In the data rows, zero lies at 4.5, halfway between 4 and 5.
Some points:
[5 6 2 6 5 7 8 3 5 4 1 4 2 7 4 3 3 1 4 3 4 3 4 2 4 5 2 5 3 3 7 5 3 4 4 5 6
 6 7 4 8 5 5 6 6 3 4 5 7 5 6 7 4 4 3 8 5 6 3 5 6 7 5 5]
[6 6 8 7 5 4 4 2 6 5 4 3 3 2 5 8 3 4 3 8 4 6 2 3 5 4 6 5 4 5 3 6 5 3 8 5 3
 6 4 3 5 1 5 5 2 4 5 5 5 5 7 5 3 5 4 5 3 3 5 4 5 4 5 5]
[2 5 4 3 1 7 1 5 7 4 5 9 7 4 3 1 5 3 3 6 5 4 2 6 6 6 6 4 1 4 5 5 4 4 5 6 6
 3 4 4 7 4 5 2 3 7 4 3 6 4 4 3 3 4 5 6 7 7 4 5 5 4 5 3]
[4 4 3 6 3 5 5 2 4 4 6 3 3 4 1 5 6 5 4 4 5 6 2 5 5 4 3 4 8 4 5 3 3 4 4 5 6
 3 1 5 2 5 8 4 2 6 5 7 6 5 4 9 5 6 5 2 4 7 4 4 7 5 6 4]
[6 2 7 6 6 3 4 6 3 2 9 4 4 6 5 4 6 3 3 4 3 0 5 4 1 4 6 3 3 2 1 5 3 4 4 3 6
 4 4 3 6 6 2 6 5 7 3 5 6 6 5 5 5 7 3 3 3 5 3 6 3 4 5 7]
[4 3 2 4 6 6 3 2 7 3 3 4 2 5 2 4 5 5 3 4 5 4 6 2 5 5 4 4 5 6 4 2 4 2 5 3 5
 5 3 5 4 2 2 3 4 8 4 2 2 3 6 2 6 5 1 3 3 4 1 5 4 3 2 1]
[7 6 3 3 7 4 5 5 6 3 3 6 5 6 5 5 5 7 7 5 7 4 3 4 3 5 4 6 4 5 2 1 4 5 2 4 0
 3 4 1 7 2 5 5 2 3 5 8 7 4 3 3 4 4 6 4 3 7 1 4 5 6 5 3]
[5 6 6 5 5 6 4 6 8 2 5 5 5 6 2 6 6 5 6 2 2 5 5 3 4 3 9 4 6 6 5 0 1 3 5 3 4
 4 5 7 6 3 4 5 1 2 5 4 3 3 4 7 5 5 4 7 9 2 4 6 5 6 7 7]
[3 3 3 5 7 6 6 5 5 7 5 4 4 1 5 6 5 5 2 1 5 4 1 6 1 6 5 3 3 3 3 4 4 5 4 3 5
 6 6 6 9 5 8 4 8 6 3 6 1 6 2 6 4 5 6 5 5 3 4 5 4 4 3 3]
[4 5 3 3 5 4 7 5 6 4 3 6 4 3 5 6 4 3 3 4 7 4 5 3 4 6 7 7 6 3 5 3 4 9 3 2 3
 8 4 7 2 6 2 5 3 6 4 3 5 7 5 4 4 3 6 5 3 6 7 7 3 3 4 6]
[6 4 4 5 6 5 0 7 2 4 3 7 6 4 3 5 6 4 4 7 5 5 7 4 3 6 5 2 4 7 4 3 4 3 5 7 2
 4 5 8 4 6 8 7 5 5 5 4 5 5 8 5 5 4 1 4 2 5 6 7 4 5 5 3]
[4 6 6 6 4 1 5 2 5 4 2 1 9 2 5 4 5 3 5 2 1 3 8 4 4 7 4 4 6 3 4 3 4 1 5 6 3
 4 5 5 4 5 5 2 3 4 1 6 3 5 4 4 4 3 6 5 2 6 4 6 4 5 5 4]
[4 6 4 5 5 5 5 4 6 4 4 3 2 4 1 6 4 4 5 5 7 1 8 8 3 8 8 5 5 3 3 4 4 3 5 4 6
 3 6 4 5 7 4 4 7 4 6 4 6 0 5 5 5 3 7 5 6 4 4 3 6 3 4 3]
[6 3 6 4 4 3 6 4 3 3 6 5 6 5 1 6 4 5 4 4 3 5 5 5 4 5 5 3 3 3 3 6 4 4 1 3 4
 6 3 8 6 0 4 6 6 1 3 2 4 5 6 4 3 3 6 2 7 7 5 2 5 8 3 3]
[5 4 5 4 5 5 5 8 6 5 6 5 8 4 7 5 5 4 3 2 5 6 4 3 3 2 4 6 2 4 6 5 2 1 5 5 4
 9 3 4 1 4 4 5 8 5 5 5 6 2 5 7 4 2 4 3 5 4 3 4 8 3 4 2]
[1 2 7 6 5 4 0 4 5 4 0 6 4 5 4 4 1 4 9 4 7 6 6 4 3 2 6 5 5 4 3 7 3 5 4 5 4
 7 3 5 5 5 3 5 7 4 3 3 3 5 0 6 2 6 3 4 2 5 5 3 6 6 5 5]
[9 6 7 7 3 4 5 3 6 5 5 5 5 7 3 1 7 6 2 7 7 4 3 6 0 6 4 5 7 5 7 3 4 4 6 6 6
 5 7 5 2 4 4 4 6 3 4 4 1 6 3 4 5 4 4 5 3 5 4 3 4 5 4 5]
[9 5 4 4 6 2 5 0 4 6 7 5 5 4 6 5 4 4 5 5 4 5 5 2 5 7 5 6 3 5 6 7 5 2 3 3 2
 3 5 7 5 7 3 3 5 9 5 6 4 5 2 5 7 5 5 4 8 5 5 5 5 6 7 5]
[4 2 6 6 1 3 4 4 2 5 4 3 3 6 3 2 4 8 7 3 5 7 7 5 5 4 6 8 2 5 3 3 5 4 3 4 4
 6 5 3 5 6 6 4 4 5 5 6 4 5 6 5 1 2 3 7 6 5 3 7 2 3 1 6]
[6 2 5 3 5 2 4 4 4 1 5 3 4 5 3 4 0 3 2 4 2 4 4 4 2 3 5 7 5 4 6 4 5 5 4 6 4
 4 7 7 6 5 8 4 3 3 7 3 5 1 1 3 6 5 4 5 3 6 4 5 5 0 2 2]
[4 3 3 5 4 3 2 4 4 5 4 7 6 3 4 7 5 4 4 7 3 4 3 1 5 7 2 6 9 6 1 6 4 5 3 9 6
 5 5 5 4 3 3 6 6 4 5 6 4 3 4 6 7 2 5 5 7 4 3 7 5 4 2 7]
[6 1 4 4 6 6 8 8 3 5 6 2 5 5 2 6 7 1 6 7 6 5 6 3 5 5 4 7 7 1 4 5 4 2 6 7 3
 5 6 6 7 3 3 0 4 5 5 5 3 5 5 5 2 4 4 4 5 5 3 3 3 5 6 4]
[2 5 4 4 2 6 4 5 6 8 6 1 3 5 5 6 5 7 4 6 2 1 6 2 4 3 6 5 5 4 6 4 5 4 0 5 4
 2 7 4 3 3 5 3 6 6 6 2 5 7 4 2 4 4 2 6 3 5 4 5 9 6 6 5]
[4 7 4 3 5 8 4 5 2 2 5 3 5 4 4 6 2 4 7 4 3 6 3 5 3 7 3 6 5 5 7 2 5 1 5 5 6
 4 2 3 5 4 4 7 6 4 7 5 4 7 3 1 4 4 6 4 5 4 4 4 1 4 5 6]
[4 3 3 6 5 7 4 4 2 7 5 4 6 5 7 4 4 2 2 5 4 2 6 7 6 4 5 5 4 5 4 4 5 5 2 2 4
 4 4 6 2 1 4 7 4 4 4 6 4 4 2 8 3 4 4 7 5 5 3 2 1 3 6 4]
[5 1 4 5 7 4 6 4 2 1 2 5 5 3 2 4 5 4 4 8 5 5 4 4 5 3 5 1 4 6 5 2 5 4 3 4 6
 7 7 1 3 3 4 2 4 4 4 8 6 6 5 3 6 3 4 4 6 3 7 3 7 4 5 6]
[3 3 3 5 9 3 3 5 6 4 6 2 6 7 5 3 4 8 5 4 8 3 2 4 7 6 4 4 3 5 7 7 5 6 4 7 5
 2 3 4 5 5 4 4 4 1 3 2 2 4 7 5 4 5 3 5 6 3 5 7 4 4 4 6]
[3 6 3 8 5 5 5 3 2 1 6 3 6 6 6 4 4 7 5 6 3 5 4 3 5 6 8 6 5 5 3 0 4 7 7 7 5
 7 5 8 5 6 3 4 7 6 2 6 8 5 4 4 5 5 2 4 6 5 3 0 5 3 4 2]
[7 4 6 3 5 5 4 5 6 6 4 4 6 5 4 4 7 5 4 4 4 7 9 2 8 5 4 4 6 4 5 5 4 8 5 5 7
 3 4 2 6 4 7 7 5 6 2 3 4 3 5 3 6 5 6 4 4 3 4 1 6 2 6 7]
[3 4 4 5 6 3 3 3 3 6 6 7 3 6 3 3 5 5 3 3 2 4 5 8 4 5 4 7 6 4 4 6 7 6 8 4 4
 7 4 5 5 4 4 4 4 3 5 7 4 5 6 2 7 2 4 5 3 2 2 5 8 6 8 4]
[5 5 3 1 6 4 3 4 3 6 5 5 2 3 4 4 5 4 2 5 2 6 5 2 4 6 7 6 7 5 5 5 1 5 6 2 6
 3 4 1 4 5 4 1 7 0 2 3 6 3 2 4 3 4 3 5 5 6 7 6 2 6 3 2]
[6 2 5 3 5 5 6 4 4 7 4 5 6 2 4 4 5 3 3 3 5 5 1 6 6 5 6 4 7 5 1 2 5 2 5 5 4
 4 3 7 5 8 2 4 5 2 6 4 7 6 5 3 3 6 3 8 3 6 4 1 8 3 2 7]
[3 6 4 2 4 1 2 7 5 4 3 2 5 5 3 3 5 5 3 3 5 7 7 4 5 8 4 4 3 4 2 4 6 6 5 4 7
 6 5 5 4 1 3 4 6 5 9 6 6 5 3 7 4 9 3 6 6 5 6 5 4 5 4 5]
[4 7 4 9 4 5 5 4 3 6 6 4 4 7 4 4 6 2 4 2 5 5 4 3 7 5 5 2 4 7 3 6 3 4 4 5 3
 5 6 4 5 6 4 4 2 3 8 4 3 4 2 3 7 4 5 3 3 3 7 2 4 5 2 4]
[2 5 6 3 7 5 5 4 4 4 4 8 2 2 8 2 6 6 4 4 5 4 9 4 5 1 4 4 5 2 6 3 5 4 7 7 6
 2 5 6 5 4 4 4 4 5 7 6 4 5 5 5 2 5 6 5 5 6 3 4 5 6 0 5]
[2 4 5 3 1 4 4 7 5 4 4 4 4 4 4 6 5 7 3 5 4 5 3 2 4 5 4 3 4 3 5 5 7 4 5 1 5
 4 8 6 4 8 2 8 2 2 3 7 3 1 5 4 6 5 3 3 5 7 3 2 2 5 4 5]
[5 3 4 5 2 5 3 5 4 2 4 4 4 6 6 5 4 1 7 4 4 3 2 5 7 4 4 3 6 4 3 3 7 5 8 0 1
 3 5 4 3 5 7 2 9 5 5 4 4 4 5 5 6 5 6 5 5 6 4 6 5 4 3 6]
[5 5 8 1 5 7 6 5 3 6 7 6 6 5 3 6 1 7 5 3 3 2 4 7 7 5 2 3 5 7 6 2 4 7 4 8 5
 7 5 4 6 5 1 3 5 6 4 4 3 1 5 8 4 6 5 4 2 4 5 6 4 9 4 6]
[4 6 2 5 7 4 4 4 3 2 5 6 6 2 5 4 7 5 5 5 4 3 2 4 3 3 3 8 3 6 1 3 5 3 5 3 6
 5 9 6 3 4 6 4 5 6 6 0 5 1 5 6 2 5 4 4 3 6 4 2 4 6 6 7]
[5 7 5 1 5 2 7 3 4 5 4 4 8 6 3 8 7 2 7 5 6 3 4 7 3 0 2 5 5 7 6 4 6 8 5 4 6
 3 5 5 6 6 4 5 4 4 3 5 5 5 5 4 3 6 2 5 6 1 4 5 2 5 1 2]
[4 5 2 4 3 4 5 5 3 4 5 5 1 7 8 3 3 3 5 4 3 8 3 7 2 5 4 4 6 6 4 4 1 4 1 5 5
 3 5 7 5 2 3 2 6 5 3 8 4 1 9 3 2 5 6 3 4 3 6 4 5 2 7 6]
These points spread out most along one direction. Take the direction at right angles to it along which they spread out most. Go by this last direction. For each point below, how far along it does it lie, from 0 to 99? 50 is the average, and the first point above lies past it. One standard deviation of the points above along it is 16.
[6 2 7 6 6 3 4 6 3 2 9 4 4 6 5 4 6 3 3 4 3 0 5 4 1 4 6 3 3 2 1 5 3 4 4 3 6
 4 4 3 6 6 2 6 5 7 3 5 6 6 5 5 5 7 3 3 3 5 3 6 3 4 5 7] -> 51
[2 4 5 3 1 4 4 7 5 4 4 4 4 4 4 6 5 7 3 5 4 5 3 2 4 5 4 3 4 3 5 5 7 4 5 1 5
 4 8 6 4 8 2 8 2 2 3 7 3 1 5 4 6 5 3 3 5 7 3 2 2 5 4 5] -> 41
[9 6 7 7 3 4 5 3 6 5 5 5 5 7 3 1 7 6 2 7 7 4 3 6 0 6 4 5 7 5 7 3 4 4 6 6 6
 5 7 5 2 4 4 4 6 3 4 4 1 6 3 4 5 4 4 5 3 5 4 3 4 5 4 5] -> 68
[4 7 4 9 4 5 5 4 3 6 6 4 4 7 4 4 6 2 4 2 5 5 4 3 7 5 5 2 4 7 3 6 3 4 4 5 3
 5 6 4 5 6 4 4 2 3 8 4 3 4 2 3 7 4 5 3 3 3 7 2 4 5 2 4] -> 63
[4 7 4 3 5 8 4 5 2 2 5 3 5 4 4 6 2 4 7 4 3 6 3 5 3 7 3 6 5 5 7 2 5 1 5 5 6
 4 2 3 5 4 4 7 6 4 7 5 4 7 3 1 4 4 6 4 5 4 4 4 1 4 5 6] -> 61
[6 1 4 4 6 6 8 8 3 5 6 2 5 5 2 6 7 1 6 7 6 5 6 3 5 5 4 7 7 1 4 5 4 2 6 7 3
 5 6 6 7 3 3 0 4 5 5 5 3 5 5 5 2 4 4 4 5 5 3 3 3 5 6 4] -> 71
[4 2 6 6 1 3 4 4 2 5 4 3 3 6 3 2 4 8 7 3 5 7 7 5 5 4 6 8 2 5 3 3 5 4 3 4 4
 6 5 3 5 6 6 4 4 5 5 6 4 5 6 5 1 2 3 7 6 5 3 7 2 3 1 6] -> 19
[3 3 3 5 9 3 3 5 6 4 6 2 6 7 5 3 4 8 5 4 8 3 2 4 7 6 4 4 3 5 7 7 5 6 4 7 5
 2 3 4 5 5 4 4 4 1 3 2 2 4 7 5 4 5 3 5 6 3 5 7 4 4 4 6] -> 51
[5 5 8 1 5 7 6 5 3 6 7 6 6 5 3 6 1 7 5 3 3 2 4 7 7 5 2 3 5 7 6 2 4 7 4 8 5
 7 5 4 6 5 1 3 5 6 4 4 3 1 5 8 4 6 5 4 2 4 5 6 4 9 4 6] -> 76
[7 6 3 3 7 4 5 5 6 3 3 6 5 6 5 5 5 7 7 5 7 4 3 4 3 5 4 6 4 5 2 1 4 5 2 4 0
 3 4 1 7 2 5 5 2 3 5 8 7 4 3 3 4 4 6 4 3 7 1 4 5 6 5 3] -> 64
[4 4 3 6 3 5 5 2 4 4 6 3 3 4 1 5 6 5 4 4 5 6 2 5 5 4 3 4 8 4 5 3 3 4 4 5 6
 3 1 5 2 5 8 4 2 6 5 7 6 5 4 9 5 6 5 2 4 7 4 4 7 5 6 4] -> 68
[5 6 6 5 5 6 4 6 8 2 5 5 5 6 2 6 6 5 6 2 2 5 5 3 4 3 9 4 6 6 5 0 1 3 5 3 4
 4 5 7 6 3 4 5 1 2 5 4 3 3 4 7 5 5 4 7 9 2 4 6 5 6 7 7] -> 65
[3 3 3 5 7 6 6 5 5 7 5 4 4 1 5 6 5 5 2 1 5 4 1 6 1 6 5 3 3 3 3 4 4 5 4 3 5
 6 6 6 9 5 8 4 8 6 3 6 1 6 2 6 4 5 6 5 5 3 4 5 4 4 3 3] -> 46
[4 6 6 6 4 1 5 2 5 4 2 1 9 2 5 4 5 3 5 2 1 3 8 4 4 7 4 4 6 3 4 3 4 1 5 6 3
 4 5 5 4 5 5 2 3 4 1 6 3 5 4 4 4 3 6 5 2 6 4 6 4 5 5 4] -> 57
